One turn sends every row of this set to another row. A few are shown first. Where does it send the rows asked after them?
tagum: [ 30  17   3   2  35 -21   3  -9   8   4  -2  -1 -14 -17   3   5   3   7
 -18 -24  -2  20  25 -21   1   7  35  21 -10   9 -13  18  25 -17  -5]
lesi: [  2  16 -20   0   4  -3  17  23   2  -2  18  41   2  -8 -13 -22   7   9
  11   4  22 -16  -8 -15  15 -29  15   6  36  -4  13   3  -5  32  30]
gigep: [  6 -18 -11  -4   8 -22  -6 -32  17 -26  15 -13   5  -5   8  16   2  -6
   9  16  11   4  20 -12 -16   4  -3   7  15  19 -30  28 -16  36  -3]
Vebu: [ -9  -5  23  15  -4 -10  29   1  31 -11   8   2  -6  24  18  -9 -37  -7
  19  32  -4  -5  10 -29  16 -12  10  21  -1   7 -23   6 -19 -14 -11]
lelid: [ -2 -21 -21  -7  14   2 -13   7   9  21   5  11 -14  18 -24 -15  -5  14
  15 -23   6 -21 -25   5   6 -31   3   3   2 -10  -4 -14  23  39 -38]
Mebe: [-31  16   3 -16  12   3 -17   1 -15 -12 -16 -14  20  -1   4  16  -6 -14
  18 -17  12  23 -21  27   4 -40 -13 -13  -8  -4  -3 -20   7  23 -14]
Kuza: [ 33 -17   0   6 -12 -20  28 -10   6   8  -1  13  -8  22  19 -17   6  28
 -10  10  27  -5  24  25   9  -9   1  -2   6 -19   5  -9  15 -26  -6]
Gogad: [-31  -1 -17   7  -3  -7 -20  -6 -32 -13  19  20 -15  10  -5   3   0 -23
  -5 -13  -2  20 -12   9  -5 -25  10  14  18 -18 -23  -1  11  10 -41]
zoli: [ -4  13  20 -12   8 -18   9  42  21  -8  -4   7  -8  -3 -16  13 -14  24
  -2   0 -12 -26 -34   6  20 -17  13  35   4   4   3 -12 -12 -30  11]
sina: [ 11 -19   5 -23   3   4  -7  25  -5  -1 -32  13  12  -5 -15  -6   0  -8
  -4 -13  -3   9  -2 -27  -6  13  18  -9  -9  -9 -31  26 -17   7 -33]
Biku: [ 16   1  -2  -1 -14  -6  14 -35  -1  -7   9  -6 -16  18  -5  15  -8   5
  16   3 -17 -13  34 -15  37  -1 -12  23 -21  -8  -3   9  30 -20  11]
binik: [ -5  19  -2   6  33   6 -24  13  33   5 -24 -13  -3 -27  -8   8  -6  27
   4 -10  -6  24 -10 -17   8 -18  24 -15   1  10   4  24 -21 -16  -9]
pusa: [ 35  31   5 -19   0 -11  23  -3  20 -12  28  15  11  15   7   1 -21  -1
  -7   0   4   2   4 -18   1   8  19   1  31  16 -14  12  37  14  22]
folel: [ 10  12  13  19  -3  -1   1 -35  15 -11 -20 -10  -7 -13  32   2  17   3
  27  -5  12   1  26 -19  -8 -11  -5  30  16 -19   8 -18  -3 -11  30]
Bama: [ 11  12 -17 -23  23 -16 -26  -7  -7   1   5 -14  16 -43 -20  37   4  15
   2   7  -3 -26  -5   8   0  -6   6  38  -2   3   5   2  13  16   2]
Pomo: [ 23  -2  14 -18  10  13  -1 -22  47  -3  -6  -1  14  45  -6  -5   7   7
  10 -18  -1 -23   8 -10   1  -6  12   2   2  -1  11 -30 -17  -5  12]
mimuk: [  9   0 -12 -12   3 -18  13 -30   6 -25 -13   0 -28  -8  -8  24  11  13
  24 -20  -3  17 -25   3 -17 -28   2   6   0  -7 -26  34 -18 -22   9]
sido: [  6 -13  -9 -21  -2 -25  -6  12  25   3  18  -3 -10  41  -8   3 -16  13
  14  -1 -23 -15 -22  22  25   7  -8 -17  15  18  -3  -3   0  13  27]
sinul: [  2 -22  10   9 -36  -3  -8  21  11  13 -17  12 -34   1  -5 -21   4  16
   6  -4   3 -18  14  10  17 -19 -26  18  13 -18  17   7  28  12  -7]
ripeb: [ -3  -8  -3 -18 -51   3  -2   4 -21   9  -2  37  -3  11  11   3  -1   9
  18   2   5  12  12   4   1 -42   9  15  16 -15 -14  35   1  -9 -11]
toso: [ -5  -6  -3  -3   7 -14  25  25 -26   0  -8  42  -4 -17   2 -20 -20  -7
   6  -9  13  11  17 -30   9  22   3  30   9   6   4   3  21   4  -6]
zamo: [  1  18  -3  16   1  17 -24  15   6  -3  -3  -5   4 -19 -24 -14  19 -23
 -11  24  -6 -16   0 -17  13 -23  16  -7   8 -39  -2   8 -14  26 -11]
lir: [ -7   9   4  -5  13  -2 -22  -4   1   2   4 -19  19  22   8   4  -9 -25
  -4   0 -10   5 -24  11   3  31  17  21   3   5  30 -34  -2 -16 -14]
minug: [  4   7 -11 -18   1 -10  -8 -13 -10   8 -11  -6  23  -9  39  16   3   9
  36 -11  19  23 -36   1 -19  -1  26  20  21   9   6   0 -21  -9  14]
fus: [-16  17 -21   8  22 -16 -13 -12  -3  20   3 -21 -15 -16   4   5 -35 -14
  32  27 -29   6 -32  19  -1 -16   4  11  -6 -13   3  -4   5  -1  -9]
kefe: [-16  -1 -20   6   0   3  13 -15 -12   9 -21   4   9   6  15  19   5  11
  -2 -13  21  39  35  28  -5 -27  -7   7  -7  -9 -10   8 -18 -12  -9]
Sodu: [ 19   0  22 -16   0 -17  -2   5   1 -10   4  -5   6  16   7 -19  -6   3
  12   9  19 -22 -31  21  17 -25  -3 -22   3 -14  13 -37  40   9 -12]
misu: [-11  43   7   9  -1  16 -10  14  34 -12   5 -10  14  -7   1   1 -37  -1
   8  28  -9   5 -14 -16  17  -5  -2 -17  37   3  15   7  11   9  10]

sido turns into fus
Bama turns into gigep
Mebe turns into kefe
Now find these:
sina turns into toso
Pomo turns into lir
Gogad turns into ripeb
tagum turns into pusa

